In the rows, 128 means zero.
T: a few groups of rows, each row roughly a mix of its group's hidden directions; one row fits no group
T (121 x 11)
[[122 129 125 136 138 143 200 124 142 152 124]
 [133 146 158 101  86 104 170 141 125 132 137]
 [132  87 149 120 101 144 129 143 156  84 112]
 [111 137  82 124 134 168  99 145 119 131 160]
 [120  85 160 113  87 109 150 133 145 118 145]
 [ 89 145 127 172 133 141 146 148 119 159 102]
 [137 126 139 112 107 138  85 108 178 138 104]
 [125 125 145  94 110 132 121  97 168  84 132]
 [113  86 107 130 117 138 166 162 101 117 112]
 [143  88 140 132 118 173 156 142 156 111 111]
 [125  81 141  92 101 125 152 114 122 112 158]
 [104 114 105 138 111 105 125 155 108  92 170]
 [104 131 101 169 127 109 106  93 156 140 150]
 [128 129 116 138 109 128  73 131 179 126 113]
 [136 142 101 118 132 165  76 127 155 109 138]
 [102 108 104 184 137 131 119 162 122 122 144]
 [105 114  86 159 140 161 114 158 111 111 137]
 [ 75 147 142 119 126 159 100 133 110  99 120]
 [158 152 144  81 140 149 119  95 135 152 121]
 [120 115 161 121 131 175 120 165 149 101 143]
 [104 152 104 164 112 114 121 160  98 158 118]
 [170 147 118 119 147 128  95 133 153 168 107]
 [157  93 130 126 115 117  99 136 138  98  81]
 [155 119  92 106 154 155 108 124 128 102 164]
 [116 123 175 140 104  96 170 144 124 139 120]
 [104 111  98 164  99 129  89 134 133 104 109]
 [ 92 106 145 173 135 141 121 120 151  98 103]
 [133 109 152  99 124 149 176 122 148  91 121]
 [149 163 165  91 134 125 130  91 140 120 149]
 [130 134 123  79 123 159 139 152 122 124  81]
 [115  92 102 148 100 107 173 120 111 144 136]
 [105  98 124 174 100 107 136 137 142 141  95]
 [111 139 132 129 108  92 110  97  77 138 145]
 [ 93 104 111 175 100 112 136 152 145 139 122]
 [126 125 141  89 102 123 154 121 120  90 170]
 [113  87 135 134 114 107 176 134 116 109 157]
 [135  86 141 144 119 160 139 167  99 132 105]
 [152  87 137 137 123 152 163 165 106 145 131]
 [146 165 135  91 136 114 110 139 110 167 156]
 [ 98  95 129 165 128 112 127 158  86 137 122]
 [102  86  92 161 106 125 140 157 119 125 127]
 [142 114 153 109 108 103 120  79 163 138 114]
 [132 143 126 110 126 113  95 167  80 148 147]
 [152 104 127 126 127 133  82 144 139  76 129]
 [139 153 106  98 113 147  88 144  89 141 140]
 [135 100 137 156 116  87 121  80 138 150 125]
 [108 140 113 140 163 131 134 121  74 163 134]
 [130 167 111  98 129 130  99 161 108 162 141]
 [ 90 146 157 116 114 103 135  95  99 156 138]
 [103 125 114 158 124 143 160 134  84 136  91]
 [136  96 147 168 146 127 141 136 160 100  97]
 [108 103 136 191 139 115 140 100 124 122 123]
 [159 159 168 124 144 123 144 121 129 161  94]
 [138  99 131 123  77 118 106 113 168 117 146]
 [157 128 164  99 119 140 101 108 153 136  91]
 [157 148 145  87 158 125 147 105 111 110 155]
 [114  85 119 112 120 135 150 168  95 129 101]
 [180 156 100 118 122 138 124 111 134 165 115]
 [127 166 143 127 148 112 181 139 104 150 119]
 [137 141 122  95 158 169 107 129 113  95 154]
 [153 118  99 179 134 136 140 132 145 159 101]
 [138  89 169  96 118 115 136 103 147 122 102]
 [141 169 150  98 149 114 147 117 167 120 149]
 [ 95 154 104 160 130 120 120 140 105 174 136]
 [108  89 145 174 144 121 161 114 113 119 117]
 [141 123 145 115 131 151 165 114 184 107 120]
 [117 159 121 132 123 141 135 105 188 103 141]
 [102 155 144  95  94 123 161 120  93 121 130]
 [ 84 165 144 167 148 132 125 110 112 142 130]
 [124 147 132 135 143 111 153 115 188 133 160]
 [151  84 144  86 110 127 149 127 150 114 105]
 [134 119 130 113 137 124  86 176  85 126 128]
 [115 101 127 175 129 138 139 167 149 106 103]
 [133 152  89 119 121  93 107  95  95 144 119]
 [153 132 103 107 145 131  66 104 130 130 130]
 [141 180 123 137 135 130 121 154 102 172 122]
 [129 103 109 178 136 137 109 164 144 117 101]
 [107 154 124 161 168 149 122 165 103 132 142]
 [129  95 121 137  89 166 127 121 166 103 120]
 [115 139 119 101 140 163  92 133 135  90 162]
 [150 151 166  93 119 113 113 107 104 132  95]
 [142 103 118 142 116 139 102 128 168  76 120]
 [112 107 136 105 115 138  88 162  93  99 131]
 [108 155 100 142 156 163  95 132 104 121 106]
 [125 147 112 162 126  97  97 112 101 144 166]
 [112  92 132 184 129 112 150 101 140 126 125]
 [140 134 137  99 107 110  83 122 116  95 163]
 [117 127 101 166 181 144 105 138 117 144 128]
 [120 155 132  95 123 146  92 152 143  89 149]
 [153 164  86 129 140 161 107 116 131 158 133]
 [120 176 149 131 162 157 146 130 141 112 156]
 [113  76 102 142 140 165 138 125 109 106 119]
 [132  90 114 139  78 147 109 116 157 110 120]
 [137 120 124  65  84 126 133 128 140 113 129]
 [102 152 126 143 146 130 166 139  93 167 145]
 [136 157 108  87 137 149  90 122 106 115 155]
 [105 131 113 123 108 124  94 166 116 106 172]
 [126  87 146  99 101 107 141 107 144  98 153]
 [162 169 144  78 118 111 140 130 120 142 134]
 [154 116  95  91 142 160  99  97 120 122 135]
 [130 108 105 144 164 149  79 111 154 119 136]
 [120 108 136 103 108  98 151 101 159 114 168]
 [ 93 156 133 122 118  87 130  81 135 131 114]
 [129 163  95 130 147 139  72 127 141 112 131]
 [ 94 121  83 161 114 135 117 165 121 143 117]
 [105 102 130 171 137 126 183 116 117 130 129]
 [144 122 142 153 155  91 162 144 121 139  88]
 [ 90 163 122 139 120  94 155 127  94 147 140]
 [134 151 146 133  90 111 174 167 135 135 125]
 [131 142 158 119 111  96 183 129 122 152 142]
 [102 154  91 166 108 131 149 114 152 142 147]
 [146 129 110  79 120 150  83 101 129 125 137]
 [105  92 106 132  94 102 145 143  93 135 150]
 [118 172 112 117 142  93  95  95 129 134 149]
 [137 110 125 125 153 142 140 126  70 168 122]
 [142 112 129 117 109 145  92 145  79 123  94]
 [132 109 111 172 135  94 117 138 100 165 116]
 [149 113 139 118 141 125 167  86 119 171 137]
 [117 135  94 140 141 143 150 175  90 148 131]
 [140 135 112  75 134 128 162 102 100 139 109]
 [122 118 118 129 162 197 132 138 122 119 125]]

one row of each group, then the others: which group is each in?
[108 114  94 175 129 125 145 147 133 169 123] -> (104)
[134  97 124 111 164 182 111 108 128 127 141] -> (32)
[125 126 145 115  88  96 102 126 177 121 142] -> (122)

[105 130 108 163 135 124 144  86 129 166 155] -> (32)
[143 112 123 123 140 133 115 155  70 165 130] -> (32)
[133 155 126  99 143 146  89  86 122 126  97] -> (122)
[102 110 112 175 127 111 144 163 104 105 133] -> (122)
[103 155 158 130 137  95 176 146 116 134 141] -> (32)
[128 145 117 102 117 135  76 117 157  92 140] -> (32)
[103 156  96 171 131 133 127 160 121 160 132] -> (122)
[167 135 137  83 136 105 101  96 145 131 136] -> (32)
[ 89 123 110 129 132 176  91 124 148 107 124] -> (122)
[116 162 122 145 157 113 149 100 175 144 134] -> (122)
[154 151 143  84 130 138  83 133 156 116 124] -> (104)
